Each row has a name. Each question is about the rows just above it. Places in a row count from 0.

bulo: [149 132 100 117 117  95  97 162 118 119 120  68 169 103 101 115 193 126
 163  94 121 146 129 193 145  73 147 128  99 120 179 144 152]
mon: [114 128 111  95 127 151 126 162 123 155 120 141 142 128 149 112 193 136
 132 139 126 109 179 115 112 120 137 146 119 124 105 103 131]
Milok: [141  90 140 132 175 126 107 162  94 129 120 147 123 175 136  74 193 123
 120 156 141 135  66 104  99 116 113 124 178  63 133 175 125]
kon: [137 122 131 145 110  82 131 162 163 128 120  90 160 140 100 184 193 175
 156 109 139 142 150 126 117 123 161 149 144 142 148 132 139]
Fovi: [133  60 117 134 161 141 104 162 131 106 120 114 122 134  88  85 193 163
 140 152 139 107 102 142 146 134 120 101 158 146 156 165 190]
basa: [126  99 133 113 133 127 102 162  83  77 120 183  90 143 158 128 193  80
  62 107 126 136 176 104 148 115  93 110  98 153 161  86 147]
kikad: [121 103 141 150 133 117 143 162 168  77 120 115 106  74 116 142 193 136
 115 139 128 155 109 124  47 180 178 174 158 131  47 139  47]
Number of entries in [149 132 100 117 117  95  97 162 118 119 120  68 169 103 101 115 193 126
 163  94 121 146 129 193 145  73 147 128  99 120 179]:
31
Number of entries in [149 132 100 117 117]:
5
key -> tag
[149] -> J_639
[100] -> J_855
[162] -> J_986
[101] -> J_500
[102] -> J_952
[116] -> J_141
Look up the entry of bulo at place 14 in the table:
J_500
Which row holds [149 132 100 117 117  95  97 162 118 119 120  68 169 103 101 115 193 126
 163  94 121 146 129 193 145  73 147 128  99 120 179 144 152]?
bulo
Number of entries in [137 122 131 145 110  82 131 162 163 128 120  90 160 140 100 184 193 175
 156 109 139 142 150 126 117 123 161 149 144 142 148 132 139]:
33
Count the entries of [149 132 100 117 117  95  97 162 118 119]:
10
Whose row is [133  60 117 134 161 141 104 162 131 106 120 114 122 134  88  85 193 163
 140 152 139 107 102 142 146 134 120 101 158 146 156 165 190]?
Fovi

raf: [191  99 133 165  78]
Ludig: [ 61 153 128  90 176]
tul: [ 66 189  74 137 171]
duv: [190  98 136 161  76]
Lora: [143 182  65 165 144]
Lebo: [147  67 184 115  88]
gezo: [157  73 179 123  83]
Pemog: [ 61 153 128  90 171]
pidag: [143 182  63 165 144]
key -> tag
[157] -> J_420
[143] -> J_297
[184] -> J_471
[61] -> J_107
[66] -> J_93
[147] -> J_609
The tag of Lebo, keyed by place 0:
J_609
Number of entries in [ 61 153]:
2
Number of entries in [190  98 136 161]:
4
Whose row is [ 61 153 128  90 171]?
Pemog
The row with [190  98 136 161  76] is
duv
Where do [ 61 153 128  90 176] appear?
Ludig
Whose row is [ 66 189  74 137 171]?
tul

Vav: [142 127 136  88 134 134 147 108]
subob: [176 131 120 102 143 102 122 105]
mafu: [122 109 128 164 151  95  91 106]
Gurer: [158 113 112 151  97 124 151 149]
Nub: [123 132 130 139 124 157 139 120]
Tifi: [140 127 148 124 170  99  99 124]
lod: [153 171 124 124 131 204  98 163]
key -> tag
[131] -> J_581
[113] -> J_579
[130] -> J_457
[119] -> J_851
[120] -> J_260
Look up the entry of subob at place 1 in the table:
J_581
[158 113 112 151  97 124 151 149] is in which row?
Gurer
How many entries does [140 127 148 124 170  99  99] have?
7

pomim: [122 115 115 175 159 100 187 172 132  89 128 126  81  97 134 137 139  94
 112 134 107 151 135 149 125 154 160 147 112 159 156 135 113 137 133 145
 117 131 128 136 133 109 160 167]
vod: [108 109 142 105  99  87 115 155 174 100 195 120  97 140 119  94 146  76
  90  55  88 139 150 150 113 160 101 158  96 101 156 159 135 130  98 175
 126 149 124 167  90 119 125 194]
Sises: [118 124 143 102 140 127  93 145 185 103 173 122 102 125 126 106 146  96
 121  77 103 114 137 143 126 130 110 148 108 111 133 149 149 120 114 154
 111 143 100 147 106 128 106 155]
zome: [122 132 144  90 128 136  79 124 170 125 159 124 125 136 125 109 135 118
 129  93 116 109 130 132 128 118 105 137 121 104 122 128 148 117 119 140
 120 137 108 137 112 134 102 132]
palun: [124 132 143  90 122 139  80 118 161 132 155 125 133 141 124 111 132 125
 131  97 122 109 130 128 128 116 103 132 123 103 119 137 147 119 119 137
 123 136 111 136 114 135 101 127]
soza: [130 135 132 106 113 138 103 109 124 147 127 128 149 143 125 125 122 144
 135 128 137 120 124 118 128 117 115 121 136 114 117 124 133 124 127 120
 135 127 129 124 126 135 116 110]
Val: [122 132 144  90 128 136  79 124 170 125 159 124 125 136 125 109 135 118
 129  93 116 109 130 132 128 118 105 137 121 104 122 139 148 117 119 140
 120 137 108 137 112 134 102 132]
ran: [126 123 143 103 109 143  93 115 145 131 151 127 139 142 123 109 136 124
 128  88 127 115 137 124 131 122 100 125 120 106 117 138 146 128 112 137
 123 133 119 137 111 137 101 130]
zivad: [125 118 120 162 147 115 167 155 127 102 126 128 100 107 133 134 137 107
 120 130 118 142 134 140 128 145 148 137 117 149 143 133 120 135 130 138
 119 128 128 133 132 117 147 152]
tags:
[136] -> J_469
[135] -> J_177
[131] -> J_18
[124] -> J_895
[123] -> J_320
The tag of palun, keyed by place 28:
J_320
Count the entries of [130 135 132 106 113 138 103 109 124 147 127 128 149 143 125 125 122 144]:
18
Count the entries of [122 132 144  90 128 136  79 124 170]:
9
Which row holds [126 123 143 103 109 143  93 115 145 131 151 127 139 142 123 109 136 124
 128  88 127 115 137 124 131 122 100 125 120 106 117 138 146 128 112 137
 123 133 119 137 111 137 101 130]?
ran

dum: [153 155 137 145 156 152]
lise: [144 146 130  68 146 142]
bok: [119 118 125 124 118 119]
kip: [125 126 125  88 126 125]
nivo: [144 145 134 145 145 143]
tik: [114 112 124 149 112 115]
Pila: [152 154 136 136 154 150]
Count the entries of [152 154 136 136 154]:
5
How many entries does [144 146 130  68] have?
4
Number of entries in [119 118 125]:
3
tags:
[144] -> J_46
[152] -> J_286
Look up the entry of nivo at place 0 in the table:
J_46
[144 146 130  68 146 142] is in which row?
lise

tumam: [ 85 166 200 118  82 203]
Funav: [ 68 167  93  91 147  68]
zemef: [178 104  93  98 168  91]
Kebun: [118 205 150  58 203 153]
lezap: [205 199 116 120  83 195]
boz: [192 147 121 188 168 196]
gen: [205 199 116 152 168  67]
Fon: [127  68 118 169 184 183]
sog: [188  91 110 103 107  95]
gis: [194 201  75  58 113  56]
tags:
[195] -> J_273
[95] -> J_781
[91] -> J_808
[188] -> J_369
[94] -> J_553
[92] -> J_753
Look up the entry of sog at place 5 in the table:
J_781
Whose row is [192 147 121 188 168 196]?
boz
Count the entries of [194 201  75]:
3

